The rows of Z fall into a few groups, and each row is roughly a mix of its group's hidden directions; one row fits no group.
Z:
[[ -1   4   4  44  -4   1 -20 -36  -7 -35  -6 -30  -9  43  20 -26  33 -15]
 [-10  13  10  36 -12 -18  -4 -37  -1 -37  -6 -18 -29  47  10 -17  30 -24]
 [-25  -7 -42  58 -30  -1 -13  -7 -20 -13  22   1 -28   6   6  11  32  11]
 [-43  23  -7 -23 -18 -26 -32  27 -15  15   2   5  -9 -33 -24   0 -21  42]
 [ 36   3  37 -32  27   9  31 -42   1 -11 -26   5  12  35  -2  -6 -15 -22]
 [ 10 -21   7 -35  22  27  -3  48  18  17   7  -1  49 -36  12   0 -14  11]
 [-28  -5 -29  13 -26 -22 -40  42  10  18  19  -5  -9 -45   5  13  13  22]
 [ 23 -24 -11  12  13  34 -47  14  -1   5  -1 -31  49 -21  28 -14  13   9]
 [ 47 -20  28  -5  34  23  20 -15  19 -12 -14 -12  26  31  22 -14  13 -33]
 [-15 -14 -11 -31 -12 -18  -6  51  28  25  14  19   8 -50   4  30  -8   9]
 [ 20  -5  39 -21  18  -3  22 -31  18 -30 -20  -3  15  46  19  -6   6 -39]
 [ 23  24   3 -17   7 -11   2 -26 -28  34 -20  13 -31 -14 -46   1 -32  32]
 [ -2 -25  -4 -34  -2  -6 -15  49  37  17   9   5  31 -44  22  22   4   1]
 [ 17  -8  -2  36   6  20 -40 -24  -6 -22  -8 -43  21  21  28 -30  29  -8]
 [-46  15 -11  14 -27 -22 -43  -7 -22 -23   6 -10 -22   2   1  -6  20  48]
 [ 18  15  -1  29 -12 -27 -55 -39  -6   0 -18 -33 -32   1  -3 -17  21  10]
 [-45   5 -28  12 -28 -26 -31  27 -20   8  19  12 -22 -26 -13  14   1  37]
 [  2 -39 -27  -1   0  42  17  -3 -10 -12  15  20  49   4  33  34   6 -13]
 [  6  13  13  35  -2  -2  -4 -48  -9 -31 -12 -24 -16  49   7 -25  20 -25]
 [ 25 -20 -33  44 -10  27  33 -27   2   0  14  11  -3  12  14  23  12 -44]
 [-21   0 -50  29 -34  -1  13   7 -13  22  23  27 -23 -28 -16  35 -14  -8]
 [ -5  38  14  35  -9 -29  -9 -18   3  -7 -10 -26 -55  18 -19 -34  11  -6]
 [-10 -27  -7 -21  -7 -11 -26  48  38   7  10  -3  29 -38  32  20  17   1]
 [-39  21   4 -29  -7 -14 -37  29 -13   8   1  -6   4 -30 -16 -13 -17  54]
 [ 31  24  49 -20  25 -10  12 -22  18  -1 -29 -20  -6  24 -10 -34 -14 -29]
 [ 14  -6 -31  11  -6  24  21 -53 -47   4  -1  31  -9  11 -16  31 -11  16]
 [-40  26   8 -29 -11 -33 -37  22 -12   9  -5  -3 -10 -24 -22  -9 -19  45]
 [-33 -15 -16 -21 -14 -16   4  53  11  13  24  29  -3 -36   0  32   2  27]
 [ -2  13  15  40  -5 -17  -2 -25   8 -33  -3 -24 -32  44  11 -26  35 -22]
 [ 14 -26  -8 -42  14  33  13  11  -7  17   2  25  52 -24   7  29 -27   6]
 [-42  21  -1 -24 -15 -35 -34  30 -11  14   0   4 -12 -30 -23  -1 -18  41]
 [-20 -23 -28  11 -20 -28 -21  52  23  17  18   7  -7 -33  13  27  25  -1]
 [ 45  14  16   3  20  26   2 -51 -12   3 -27 -23  16  20  -6 -25 -23 -28]
 [ 23   2  53 -34  35  -2  -9  -5  17 -17 -25 -25  22  24  11 -35   8   6]
 [-34   1 -47  21 -35  -9 -12  24 -13  20  23  17 -15 -39 -10  29  -6  13]
 [ 24  22  41  -7  15 -28   4 -42   2 -12 -28 -11 -33  40 -14 -23   4 -11]
 [-26   0 -25  53 -29  -6   1 -23  -7 -30  15  -5 -25  31  16   5  32 -21]
 [  7  10  -3 -40   5  -8  -1  10 -16  39  -8  23  -5 -38 -35  15 -36  39]
 [ 29 -23  -9  -5  21  43 -30  16  -4  15  -3 -21  55 -27  18 -11  -1  16]
 [-43   5 -27   8 -28 -33 -25  31 -14  14  17  16 -27 -29 -19  18  -5  29]
 [-36  10  -1  34 -27 -41  -2  -8   3 -28  11   3 -49  29   1   2  29 -10]
 [-46  24 -25  -1 -31 -22 -17  14 -20  14  12  15 -25 -31 -26  13 -19  32]
 [-20 -10 -24 -12  -8   4 -21  52  -1  27  19  10  13 -52  -5  14  -9  37]
 [  6  14 -10 -31  -1 -12  -1  -6 -26  36 -10  26 -17 -31 -39  20 -35  38]
 [-26  17 -41  25 -35  -7  19  -5 -17  17  19  27 -36 -20 -24  29 -20  -2]
 [  3  30  20  35  -2 -24  -4 -24   8 -15 -12 -29 -46  31 -10 -38  18 -16]
 [-44  22 -18 -14 -24 -21 -27  25 -16  17   8   7 -12 -37 -23   7 -22  40]
 [ 49   3  18   3  29  34  -2 -40 -16   5 -24 -22  26  17  -5 -27 -21 -19]
 [ 13  12  17  28   4   2  -1 -51  -8 -31 -16 -24  -9  49   9 -26  16 -27]
 [  4  -5 -32  43 -25  -4  34 -25  -1   1  14  22 -37  12  -3  31   9 -39]
 [ 16  13  12  28   1  -8  12 -56 -10 -26 -16  -9 -31  50  -2 -13  17 -20]
 [-22 -31 -46  16 -18  21 -10  28 -14   4  29  19  22 -26  17  33  12  22]
 [ 34 -21 -14  38   3  28  35 -29   7 -12   7   4  -1  27  20  12  21 -44]
 [-14 -16 -10   1 -20 -25 -46  36  37   2   8 -20  11 -32  34   9  29  -6]
 [-27 -15 -39  46 -29   8   9 -19 -13 -28  21   9  -6  23  22  24  28 -18]
 [  0  21  18  41  -4 -21 -10 -15  12 -21  -6 -34 -37  32   1 -38  27 -23]
 [ 43 -19  35  -8  35  15  15 -13  20 -16 -16 -15  22  34  21 -19  18 -27]
 [ 18 -40 -12  18   5   4  18  38  40   4  15   4  10  -5  33  18  38 -31]
 [-16  22   7  42 -15 -36 -19  -9   7 -18  -2 -23 -50  23  -4 -25  31  -4]
 [-11   4 -37  -3 -23  -7   9 -33 -40  16   0  38 -17  -8 -24  44 -23  15]
 [ 44 -13   8 -17  36  47   5  -5 -20  22 -10  -1  41 -11 -11 -12 -31   8]
 [  7   3  -1 -43  11   9  26  26  -2  37   1  29   8 -38 -27  18 -40  18]
 [-30  22  -8  -5 -19 -32 -28  42   6  28   6  -4 -26 -43 -24  -4 -13  24]
 [-31 -29 -36   9 -18   6 -21  45   1   2  29  10  22 -30  21  25  17  19]
 [-30 -21 -29  22 -19  24   4  31  17 -18  29  -4  35  -6  38  11  15 -31]
 [ 17  13  -4 -38   6   8  18 -17 -24  36 -14  26  -1 -23 -36  18 -47  20]
 [ 34  16  12  13  21  29  11 -52 -29  -4 -23 -17   4  33 -15 -29 -16 -11]
 [-40   0 -32  25 -26 -17 -22  33 -14   8  27  12 -28 -26 -12  14  10  35]
 [-33   9 -32  50 -29 -18 -31  25  -3   3  20 -14 -31 -18  -2  -7  22  16]
 [ 28 -26   8 -22  24  44  33 -22  -2 -14  -3  13  47  20  22  12  -6 -17]
 [ 55  10  30  -2  35   4   2 -32 -11  12 -27 -13 -21  17 -24 -30  -1  21]
 [ -3  13  14  32  -5 -14  -1 -42  -2 -37 -10 -18 -24  50   9 -20  24 -27]
 [-37   5 -34   2 -26 -16 -13  37 -12  26  19  19 -14 -42 -20  22 -16  22]
 [ 40  -5  37 -11  30  20  19 -31  13 -19 -20 -16  19  36  16 -22   7 -25]
 [ 40   1  30 -45  31  15  31 -32  -5   8 -25  14  18  13 -12   2 -29  -4]
 [ 23   0  51 -27  33   1  -6 -12  15 -25 -23 -25  18  31  16 -34  15   4]
 [ 13   3  22  18   8   0  17 -42   7 -37 -12 -14  -8  53  17 -17  23 -36]
 [-40   8 -43  15 -35 -10 -22  19 -20  17  20  13 -13 -36 -13  22 -10  25]
 [ 16   6  -5  42   1  18 -33 -40 -17 -18 -13 -42   7  26  14 -32  19  -9]
 [-37   8 -48  18 -38  -8 -13  14 -19  19  20  16 -16 -36 -14  27 -11  15]
 [  8  -2   1 -48  14  15  34  23  -1  30   0  32  15 -29 -23  20 -39  18]
 [-38   0  -3  -6 -29 -50   3  33  27  -2  19  24 -36 -15   0  29  10  -5]
 [ 46 -21  25   1  29  16  24 -16  25 -13 -13 -11  18  31  24  -9  19 -40]
 [-33 -24 -23  15 -18  19   1  35  18 -21  29  -1  37  -6  40  15  17 -26]
 [-17 -27 -36  26 -22 -15  -5  46  20  11  25  12 -10 -26  18  30  31  -5]
 [-19  -6  -8 -33 -14 -23   8  45  22  25  15  30  -6 -45  -7  34 -16   8]
 [-25 -16 -22  12 -23 -20 -46  42  21   6  17 -12   3 -35  23  11  27  12]
 [ 39   5  10  -6  32  47  20 -33 -31   7 -16  -4  24  15 -18 -20 -29   3]
 [ 22 -12  41 -29  38  15 -17  10  12 -15 -17 -26  40  16  19 -33  11  15]
 [ 12  -7  21  22   9   3  -7 -37  -1 -42  -8 -20  -5  50  26 -19  41  -2]
 [  3  -3 -23 -15  -1   1 -16  23 -21  40   6  17  -3 -47 -27  18 -19  51]
 [-12  -1  26 -10   7 -14 -21  57  45  -5   3 -30  19 -14  22 -28  12 -19]
 [ 33   9  15  -1  29  40  27 -43 -29  -8 -19  -6  16  35 -12 -23 -16  -1]
 [ 38 -11  27 -37  24  19  10 -10  28  -1 -23 -14  46   5  24  -6  -5 -32]
 [ 37 -21   6  22  16  32  15 -32  12 -25  -4 -15  18  34  32  -7  29 -30]
 [-40  36  -4 -20 -19 -17 -18   4 -24  12   2   7 -18 -27 -34  -3 -34  41]
 [-27   9 -14  33 -33 -44 -43  13  18  -2   7 -19 -34 -15   8  -1  27  -6]
 [ 34   0  51 -26  36   6  11 -17  18 -17 -24 -18  15  32  10 -30   6 -12]
 [ 46 -10  30  -8  31  23  27 -25  19 -11 -17 -12  22  29  17 -15   5 -36]
 [ 32   3  44 -16  29  15   8 -33  11 -25 -23 -22  17  37  14 -30   7 -11]
 [ 53 -14  16 -17  36  38  -3  -9  -5  18 -16 -13  44  -7   0 -16 -25  -9]
 [ 34 -16 -11  36   2  27  40 -36   5 -11   6   6  -5  29  16  11  15 -45]]

One row of each group comes first, with its name. Which group is each row after those in?
[ 32   3  47 -18  32  14  15 -30  11 -22 -22 -19  13  38  10 -31   6 -11] => B
[ 27  19  30 -47  24  -8   1   0  -2  33 -25   3  -3 -21 -34 -10 -38  20] => N
[ 16  16   6  -5  18  25  43 -32 -39  10  -8  21 -10  20 -39  -6 -38  10] => X

[-48  23 -11  -9 -28 -32 -43  12 -14   0   3  -3 -18 -24 -13   0  -4  45] => B
[  2  -4  -4 -43   8   5  19  34   4  36   5  29  12 -42 -19  23 -35  18] => X
[-12  15   3  48 -14 -23 -10 -22   0 -27   1 -19 -44  36   3 -20  36  -8] => N
[  5  -5  -5 -43   8   7  20  33   4  35   5  29  15 -42 -19  22 -36  17] => X
[ -2   3 -13 -36  -1  -2  -1  16 -18  37   0  26   1 -43 -28  23 -34  40] => N
[-42  26 -12  14 -21 -11 -14 -22 -47 -14   7  10 -30  13 -28  -3 -13  39] => B
[-33  -3 -20  38 -25 -13 -37 -12 -20 -29  13 -10 -20  15  14   0  39  32] => B
[ 18  21  25  17   2 -18   3 -46   7 -18 -24 -23 -23  40  -1 -25   7 -40] => X
[ -3   6 -40  38 -30   2  34 -25  -9  10  17  25 -34  -2 -11  32  -7 -30] => B
